Turns in one plane each, and the order they were made in; the first pair answered
mago (before -> after):
 25 -11  24 -13 -14 -40  18  -4  22 -31 ->  28  24  26   5  -7 -21  19   3  15 -46
-11 -21  11 -21 -14 -32  16  -1  11  -4 ->  -2   4  18 -12 -13 -31  24   7   4 -24
 -5 -32 -15 -42 -10  28 -14 -13  36  35 ->   9 -39  -2 -52 -25  -7   5  -5  37  22
Sozum (before -> after):
 -8 -31   2 -16 -23 -19  -3  -2  -3   9 ->   0 -21  15  -2 -29  -3  -2  -6 -27   5
 17 -28  18  -1 -13  -7   3 -17 -21   6 ->  23   0  22  12 -11  -3  11  -8 -26 -14
 -2  16   2  14   0 -14   4   3  19 -22 -> -10  -8  -5   3   2 -22  -1  -3  28  -7
tizo (before -> after):
-33   1 -20  21  27  51  -8 -14  19  21 ->  10   2  39  34 -14  32  24 -12 -41  -7
 -5  42 -18   7   3   4  17   8  21 -18 -> -15  19 -21  13   5  41  -5 -12  -1  14
-13  18 -13  22   6  29 -17   0  -8   6 ->   7  23   9  22  -9  12   0   5 -25 -12
rak (before -> after):
 -6  13 -15  -7  -2  -3  14  12  23 -12 -> -14 -14 -19 -13  -2   7   1  -2  21  12
-6 27 -6  9  7 23 -8 -5 -1 -4 ->  -9  28 -14   3   9  15  -8  -2  14  -6
  1 -17 -12 -18 -18 -24   2 -16  18  11 ->   8 -22   1  -8 -26  -3  -2 -27 -10  18
-16 -33 -26 -14   2  31 -37   4   0  28 ->   7  -1   2  11 -11  50 -27   8 -41   4
Pairs:
Between the rows of a pair lie two turns.
-37 -42 -32 -22  14   7 -25 -24  40  22 ->  23   8  43  23 -29  16  13 -16 -52 -34 -> tizo then Sozum
 11  50 -22 -27   3  -9  29  16 -13 -17 -> -15   6 -46 -39  16  15  -2  -6  -3  31 -> tizo then mago
-10 -11 -12 -28  10 -32   2  13  42   9 ->  12 -39  26 -21 -18 -31  10  -3  -9  15 -> Sozum then tizo
  1 -39 -25 -30  -8 -21   6 -19  13  11 ->  17 -37  -1 -22 -23 -24  18 -21 -14   1 -> mago then Sozum
 49  -1  35   0 -18  -7  29  -4 -38 -31 ->  30 -10   0 -31   0 -49  32   8  29 -29 -> Sozum then Sozum
-26  35 -34  -7  45  -5  -1 -24  34  31 -> -18  11  -9   8  30  32 -12 -48 -21  54 -> Sozum then Sozum
  3 -27  20   0 -12  17  -6 -10 -19  -3 ->   2 -20  10 -15  -9 -22   9   6  15 -18 -> tizo then Sozum
-21   0 -30   0   6   8 -18  -5  28  12 ->  10  27   8  25 -17  13   0   0 -25 -17 -> tizo then Sozum
 10  -6  13  -1 -19  18  20 -10 -24 -12 ->  -7 -15 -16 -23  -6 -10  18  -2  24  -8 -> tizo then Sozum
 -7   7 -22   2  27  -5 -11  14  22 -24 ->  -9 -22 -12   7  19  24 -27  -9  -9   4 -> rak then Sozum
  1   8 -16  -5  17 -11  -5   6  25   9 ->  24   5  17   4  -5 -16  10   5 -13  -3 -> tizo then tizo
 13 -51  25 -23 -24 -48  21  -8 -17   3 ->  -6 -68   7 -21 -12 -11  -4 -26 -19  35 -> tizo then rak
 33  17  -3 -17  15 -45   8  35  29 -39 ->  20 -60   6 -14   7  13 -34 -15 -24  33 -> rak then rak
 19 -37  27 -12 -21 -13  -3 -18 -17  13 ->  26  10  34  15 -17  13  -2 -10 -35 -12 -> Sozum then mago
 -9  10 -30  -2  12  16 -15 -13  30  -3 ->  -5 -26 -21 -15  -1  -1 -12 -23  23  12 -> Sozum then mago
-32   2 -40  12   0  28 -41 -44 -26   7 -> -28   8 -34  17   1  31 -39 -43 -35   2 -> rak then mago
  4 -49  44  -9 -30 -14  14 -11 -34  19 ->   9  21  34  -4 -15 -46  40  26   5 -35 -> Sozum then rak
 -1  39  25  31   6  19  18  -3 -21 -22 -> -23  30   0  28  23  44  -4 -11  -5   4 -> tizo then tizo
-23  -1 -41 -10  40 -16  24   4  46  19 ->  -5  -6  -4  26  21  50   8 -23 -38  36 -> rak then Sozum
 15 -29  11 -13 -12 -15   7  -4  -7   1 ->  19 -14   7 -15  -8 -25  14   7   6 -12 -> mago then rak
 -9  24 -18  14   8  47 -32 -38 -47   1 ->   7  50 -23 -15   4 -43  11   2  12 -53 -> tizo then Sozum
 -1 -33  -1 -18 -27 -40   7   1  11   0 ->  -4 -46   1 -13 -29 -19  -2 -12  -5  17 -> tizo then tizo
-19  -6 -36 -26  26   8 -41  21  39  17 ->  -1 -20 -14 -41   5 -43 -16  32  40   0 -> mago then mago
  1  27   5  22 -10  22   1  -4 -31 -16 ->  -5  42  -9  18   0  15   1   5  -7 -23 -> mago then rak
-30 -17  -6  22  29  -2 -33  -1  16   8 ->   2  11  29  40   9 -11  -9  10 -21 -26 -> tizo then Sozum
-19   5 -19   0  12  29 -15  -5   6  14 -> -14  19 -16   7  13  31 -12  -2   0   4 -> Sozum then Sozum
-23  13 -33 -11  26  16 -17  15  39   4 -> -15 -43 -18 -29   5  -8 -14   0  26  26 -> Sozum then mago
 22 -15  37   8 -18  -9   7  -2 -33   3 -> -11  23 -18  -2  22 -13  -4  18  40  -4 -> Sozum then tizo
 -5  32 -30  -9  27  -4 -10   2  30  -9 ->   1 -25  -6  -7   9  18 -24 -28 -18  30 -> tizo then mago
 17  26  10 -14  17  -8  36  13   5  -8 ->  15   1  16  -4  12  30  16  -9 -28  22 -> tizo then tizo
  7 -21  11  -1 -11   1   6 -14 -11  16 ->  -8 -12 -13  -9   5  -5   1  -7  24  14 -> tizo then tizo
-26  46 -37  14  30  35   2   3  53 -21 ->  -8  59  -8  41  14  61   5  -5   2 -29 -> tizo then Sozum
 -9 -14  26  26  10  32  -8 -16 -71   1 ->  -4  33  24  34  17  25   7   5 -57 -32 -> mago then Sozum
 14 -11  24  36  -7  10 -19 -14 -60   2 ->  17  24   9  17  -1 -52  11  21  -4 -42 -> mago then tizo
-12 -21 -12 -18   6 -13  -8   1  25  16 ->   6   3   4 -14  -4 -35  13  14  18 -13 -> mago then mago
 30 -18  43  15 -22  38   1 -28 -53  17 ->  16  47  -6  -9  12 -30  27  26  52 -37 -> Sozum then rak
 26 -17  14 -13 -21 -45   8 -21 -16  18 ->  18  17  -8 -15  -5 -58  12  -1  22  -5 -> tizo then mago
 20 -12  11  -1  -9  10 -10 -25 -35  27 ->  25  36   8  15   0  17  -2  -7 -31  -1 -> rak then mago
-28 -12 -26  -2  24  27 -19 -11  23  30 ->  22  27  31  15 -11 -13  29  11 -18 -32 -> tizo then rak
-14 -31 -11  -5   4  22 -21 -22  -1  39 ->   5  46   3  27   6  33  -2   1 -18 -12 -> Sozum then Sozum
  7  33   2 -16 -20 -18  18   8  32 -38 ->  -5 -42   1 -29 -28   4  -9 -28  15  22 -> Sozum then rak
-10 -16  -6 -41  34   9  -4  11  46  13 ->  31  -9  45 -33  -1 -21  29  18   2 -20 -> tizo then tizo
-17 -17 -36 -39  22 -37  -5  20  62  10 -> -20 -53 -21 -20  13  26 -36 -18   2  55 -> mago then tizo
 13  30   5 -11 -10 -26  19   9   4 -21 -> -14   5 -16  -5   8  30 -20 -17  -5  25 -> tizo then rak
 15 -72  50 -24 -38 -13  27   3 -45  21 ->  27  28  49   0 -24 -24  57  46 -24 -51 -> Sozum then Sozum
 -4 -32 -10 -28  22  16 -10   0 -20   1 ->  10 -29   4 -34   7  -9  10   8 -20 -17 -> mago then mago
  6 -49  28  -8 -13  -3  -2 -14 -33  16 ->  17  31  25  13   0 -15  20  20 -16 -43 -> Sozum then Sozum
 -7 -28  12   0  -5 -18  37  -1   6  -4 ->  -4  11  13  19   2   3  38   7  -5 -23 -> mago then mago
-27 -51 -42  15  -3   7 -19  -2 -41  -4 ->  -7 -37 -17  25 -18   1  -3   4 -66 -24 -> mago then Sozum
  8 -10  -4   1 -10  12  -9   6  -8  14 ->   4   2 -16  -8  -4   0  -4  15  15   4 -> tizo then tizo
-26  -2 -34 -10  24   7 -17   6  42  12 ->   0   0  11  21   1  49 -18 -13 -35  12 -> Sozum then rak
-12  26 -17  12  39  74 -16  -7  14  12 -> -23 -14 -30 -14  39  49 -21 -14  40  32 -> Sozum then mago
 13   0 -26  -7  20  14 -13  -7   3  16 ->  34  21  -2   3   7   1   6   3 -16 -11 -> tizo then Sozum
-10 -41   4 -14  -7 -25   7  -3  14  16 ->   5 -33  21  -6 -18 -29  20  -1  -5   3 -> mago then Sozum
 -6  20  -7  43   7  34 -26  14 -22  13 -> -13 -43 -12  11  -2   5 -30   1  -6  46 -> mago then mago
 35  44  27  18 -16 -13  27  14 -31 -49 ->   1  70 -18  24  22  27  -1  17   6 -36 -> mago then tizo
 -1  10 -25  -8  21 -23  10  22  40  -3 ->   6 -40   2   1   0  16  -8 -13 -20  39 -> Sozum then Sozum
  0 -18  29   5 -23  -8  17 -15  -4  -3 -> -17 -28   8  -6 -11  -3   5 -16  20  14 -> tizo then rak
 -5 -26  -8  -6  -1  21   0  -7  -5  10 ->  10 -12   4  -9 -11 -12  22   7  -2 -17 -> tizo then rak
 -4  22  -7  -6   5  -9  10  15  30 -15 -> -19  -4 -16  -9  10  10 -10  -1  29  14 -> mago then rak
  4  -2  -5 -15  -9 -19  -1  29   8   3 ->   0  -9  -3  -4  -9  17 -15  14 -17  21 -> tizo then Sozum
  2  54  -8 -17  29  28 -27  17  19   2 ->  -7  -1 -15 -42  24  10 -35   2  33  34 -> mago then mago
 -4 -37  -8 -31  -3 -46   7  -4  44  34 ->  27  -7  45  19 -27  17   7 -18 -53  20 -> Sozum then Sozum
 -4 -48 -10  38 -31  14 -13 -26 -14  -1 ->   1  18 -19  44 -20 -12   9   7  18 -50 -> Sozum then tizo
-14 -16  -7  -2  25  12 -17  -2  35  20 ->   0 -37  13   2   8  18 -15 -15   1  29 -> rak then mago
  5 -11   9 -32 -43 -37  -2  -7  23   0 -> -22  10 -26 -27 -14   0 -27  -8  47  13 -> mago then tizo
 16   2  17  10   5  21   4 -12 -13   6 -> 14 19 13 11  9 19  8 -5 -6 -5 -> mago then Sozum
 31  -8   5  16 -19   2  34  -1 -16 -20 ->   9  19 -28  14   6   8  25  11  24 -24 -> mago then tizo
 29   7  29  -4  -4 -29  14  19  12 -10 ->  23   6  22  -8   2 -33  12  23  21  -8 -> rak then mago
-25  19 -36  16  30  25 -11   2  26  22 ->  10  51   7  36   6  18  15  11 -17 -17 -> tizo then Sozum
  2  20   8  11  -6  24 -15  -7 -26   0 ->  -4  39  -4   8   4  17 -12   4  -6 -10 -> tizo then mago
-10  13  -6   1  32  56 -21  -3 -14  20 -> -11  42 -16  -7  40  24  -3  19  21  -8 -> rak then Sozum
 18  -6  15  39 -18  -6   8   3 -25 -17 ->  -2 -15 -19  15   1 -36   8  14  31 -12 -> Sozum then rak
  0 -21   4  -7  -5  11  -9  -3  -4  14 ->  -2  -6  -7 -15   0  -8  -1  10  22   1 -> tizo then tizo
  7  -2  21  22   6  51 -25 -23 -43  27 ->   4  54  -8   1  25 -22   9  24  37 -29 -> rak then Sozum
  2   3  -3  -7   2 -21   5   6  20 -22 ->  -6 -11 -11 -13   5 -17  -3   0  25  -7 -> mago then Sozum
  7 -33  17 -13 -25 -18   5  -5 -11   2 ->  -8  -6 -10 -20  -6 -29   4  10  32 -10 -> rak then tizo
-10 -29  -8   7  11  12 -30  -1 -11  37 ->  10  36   5  30   7   8  -7  22 -19 -14 -> Sozum then rak
 -3  36   4  13   7  19   3  15 -26 -21 -> -24  21 -28  -9  23  -2  -3  19  22  -9 -> tizo then Sozum
